Turns in one plane each, and the order they were made in; the first pair answered:
q186 (before |-> after):
-9.7	-17.8	-20.4	-15.6	9.0	15.6	-4.5	-11.0	-7.2	-7.5	-10.0	-0.4	4.6	0.7	-4.5	1.4	3.0	-4.2	-3.6 |-> -9.9	-8.7	-19.6	-19.7	4.5	11.7	-5.6	-12.1	-8.1	-0.3	-15.8	0.0	6.4	-3.8	-7.8	8.0	8.8	-4.7	-16.0
-0.7	0.0	3.5	-1.5	-7.0	3.6	-7.9	-5.9	-2.6	3.3	-7.5	-20.7	-3.4	2.4	-7.3	21.4	-2.3	-6.0	-15.7 |-> 0.6	-21.7	-4.3	0.4	-3.5	5.7	-3.4	-3.2	-5.5	-8.1	1.9	-16.8	-5.2	5.1	-0.2	10.4	-9.1	-1.6	-0.6
19.9	-9.3	-5.6	5.9	-12.1	11.3	11.5	-3.8	-4.1	-1.8	-0.9	14.7	1.9	-6.9	4.5	-7.4	12.2	-0.4	-0.6 |-> 16.8	-0.1	-4.7	9.1	-14.5	10.5	10.2	-9.9	-3.1	5.5	-2.8	14.4	-0.7	-8.5	2.5	-2.2	16.1	-0.8	-8.7
q48 (before |-> after):
-11.5	0.3	-4.3	-15.5	-4.4	4.9	-0.1	-3.2	-7.6	-4.9	-10.7	-3.0	3.5	-4.7	-1.7	2.5	7.4	-1.9	-5.4 |-> -16.1	-9.0	-0.5	-13.0	-7.6	2.2	3.1	3.5	-3.1	-8.0	-9.1	-7.0	2.7	2.9	4.1	5.1	4.3	-4.1	-5.3
3.2	11.8	12.4	33.6	-1.6	13.0	19.6	17.2	-11.5	14.9	-6.7	0.2	5.4	17.4	-19.2	-9.7	-13.7	-4.3	-1.1 |-> 10.6	24.8	7.0	25.5	8.2	12.5	11.9	-6.7	-16.1	10.8	-12.0	7.1	8.3	5.3	-31.7	-6.4	-7.1	-5.5	-12.0
5.4	7.7	0.2	5.1	8.4	-11.8	11.1	1.8	11.7	2.0	-11.8	22.9	6.8	7.5	-15.6	-1.1	-16.2	0.2	12.8 |-> 3.4	17.4	-8.7	3.0	10.1	-17.6	2.9	-11.2	8.5	-0.1	-14.2	24.5	9.1	-8.4	-14.5	10.7	-7.9	-2.5	0.8
0.5	-16.7	-0.7	1.5	6.3	-0.8	-3.1	12.5	-6.0	-23.0	2.5	0.9	-1.8	-10.9	12.5	-3.5	-4.3	-2.1	17.0 |-> 6.4	-14.4	3.0	2.7	10.4	2.6	-3.3	7.3	-5.9	-21.0	5.6	8.2	2.9	-8.4	0.0	-6.7	-1.3	2.9	22.0
q274 (before |-> after):
19.7	2.4	-20.7	-16.5	35.4	9.2	-15.7	-41.1	-13.4	-22.1	-14.0	26.7	16.7	-18.2	-36.7	5.9	14.7	23.1	5.2 |-> -12.3	-31.1	-30.7	-10.9	-10.9	-6.5	-17.3	-8.3	-0.1	-24.1	13.1	-10.4	-19.2	-27.2	46.1	18.2	10.1	-17.2	-25.1
12.2	3.8	27.7	20.0	-19.3	-14.1	17.5	17.5	-5.4	12.7	-11.2	-5.3	18.2	15.2	4.3	-12.2	-13.9	2.7	32.3 |-> 23.7	-13.3	14.4	8.6	0.5	-11.3	12.5	12.1	-14.6	-12.6	-7.9	6.2	20.6	6.4	-3.9	-17.5	-10.6	15.1	45.0
4.5	9.2	1.4	-5.3	11.1	-3.1	-1.4	-11.8	-3.5	-2.3	-5.7	10.9	12.6	-4.6	-4.2	0.8	-1.3	-0.5	1.6 |-> -0.2	-5.3	-1.6	-5.0	1.9	-7.7	-6.7	-2.7	-6.0	-9.8	-0.1	6.9	-0.7	-11.6	13.8	2.7	-5.0	-8.9	-3.9
-8.7	-15.6	-4.2	-8.8	-10.6	-13.0	-4.6	-5.4	1.6	-6.0	8.0	-5.9	2.6	-12.5	13.0	10.9	22.1	2.9	-6.5 |-> -7.1	5.0	11.6	-7.8	-18.8	-13.4	1.9	-1.8	5.3	21.1	-0.6	-11.4	4.3	-0.2	-1.6	8.4	25.4	2.2	-11.2

Each pair is 2 to 3 turns apart.
26.6	-4.5	-12.1	-8.3	43.7	21.2	8.4	-19.2	-15.3	-19.8	-2.0	11.2	22.8	6.3	-25.8	-8.7	2.0	18.3	20.4 |-> -10.2	25.8	19.1	8.6	-24.4	8.1	18.7	14.7	10.7	38.3	-2.8	-21.5	-2.3	26.8	13.7	3.3	-3.4	-21.7	-17.9 => q274, q274
1.9	-13.0	30.1	12.8	-14.5	15.5	10.0	36.7	6.0	15.2	4.0	-4.1	-0.4	24.6	-3.5	-3.3	-23.8	-7.3	11.2 |-> -2.0	-17.6	18.6	8.4	-15.1	12.1	7.9	42.2	5.7	14.3	10.9	-9.8	-5.0	21.6	8.0	-1.8	-29.3	-12.0	6.1 => q274, q274, q274
-2.4	3.0	21.0	3.8	-1.5	17.5	11.9	24.4	7.9	1.0	-0.2	-1.9	-0.2	22.3	4.4	-14.5	-20.0	-5.9	23.9 |-> 3.8	36.2	-1.9	-6.4	20.5	10.0	-12.1	-22.9	-9.2	-11.8	-11.6	3.9	2.3	-15.3	-20.1	3.7	4.3	-9.1	-11.7 => q48, q48
27.0	-2.3	-15.4	-13.3	23.2	27.9	-18.5	-7.9	-0.8	8.8	11.8	6.2	5.4	20.3	-17.5	13.8	-18.2	3.4	23.9 |-> 18.3	-21.0	-18.4	-15.1	14.1	22.5	-13.9	6.5	1.7	3.7	25.2	3.1	-3.3	21.2	7.8	13.3	-22.3	-6.2	27.8 => q274, q48
-27.1	-2.5	15.8	3.2	-51.5	-1.1	6.9	9.2	14.0	12.2	7.2	-30.2	-4.6	6.9	27.0	25.0	-1.3	-10.0	-32.4 |-> 6.4	-36.3	-19.7	-17.5	22.4	13.5	-1.3	-35.4	-12.4	-53.3	4.0	8.5	13.9	-20.7	-8.5	13.6	3.6	24.6	9.0 => q274, q274
-7.4	-7.6	-18.3	-6.5	-0.4	-20.2	-5.9	-20.8	-15.2	-22.1	3.8	1.9	-7.5	-13.8	18.3	5.7	8.2	0.1	-11.6 |-> -2.2	24.0	22.2	7.6	-11.2	-10.7	12.7	-1.6	-3.8	22.7	-12.8	0.9	5.5	25.0	-10.1	-5.2	0.3	5.2	-0.2 => q48, q274, q48
-4.8	18.8	20.6	5.5	-16.6	1.5	15.0	12.2	5.3	31.0	-7.9	-9.2	6.6	21.9	-15.3	-1.6	-0.3	-1.7	-7.2 |-> -7.6	-33.9	-15.5	-6.7	-5.9	-2.3	1.3	7.7	-2.2	-23.2	15.8	-3.6	-4.3	-4.4	27.0	0.5	-2.8	-2.0	-4.0 => q274, q274
10.1	-21.4	-8.4	-6.8	-2.0	2.9	4.1	10.4	-12.0	-6.0	15.1	13.7	14.7	-1.9	7.0	-1.0	-9.8	5.5	21.3 |-> -2.3	-18.2	-3.1	-2.6	-17.8	-3.4	1.5	11.0	-5.3	3.5	18.9	-0.1	4.0	-2.5	25.9	12.2	-9.2	-7.3	2.2 => q48, q274
-17.3	14.6	-9.1	-11.2	-10.7	5.7	6.7	8.1	1.9	-8.5	6.9	-4.5	-23.3	-26.8	28.1	29.0	9.2	-13.1	-31.1 |-> -13.3	30.0	21.7	2.2	-23.6	11.0	28.4	34.0	12.4	21.0	-2.9	-4.5	-18.2	5.5	9.3	18.7	1.0	-6.6	-10.8 => q274, q48, q48
-2.6	49.9	-3.4	2.3	5.7	8.7	-3.8	-21.5	5.1	38.4	-18.0	-11.1	8.8	-8.0	-25.3	10.8	10.2	-5.1	-14.4 |-> 15.5	28.1	-6.7	8.0	30.3	19.9	6.7	-16.8	0.0	18.5	-17.8	5.0	19.8	-0.7	-35.4	-6.0	0.0	18.0	25.6 => q48, q48, q274
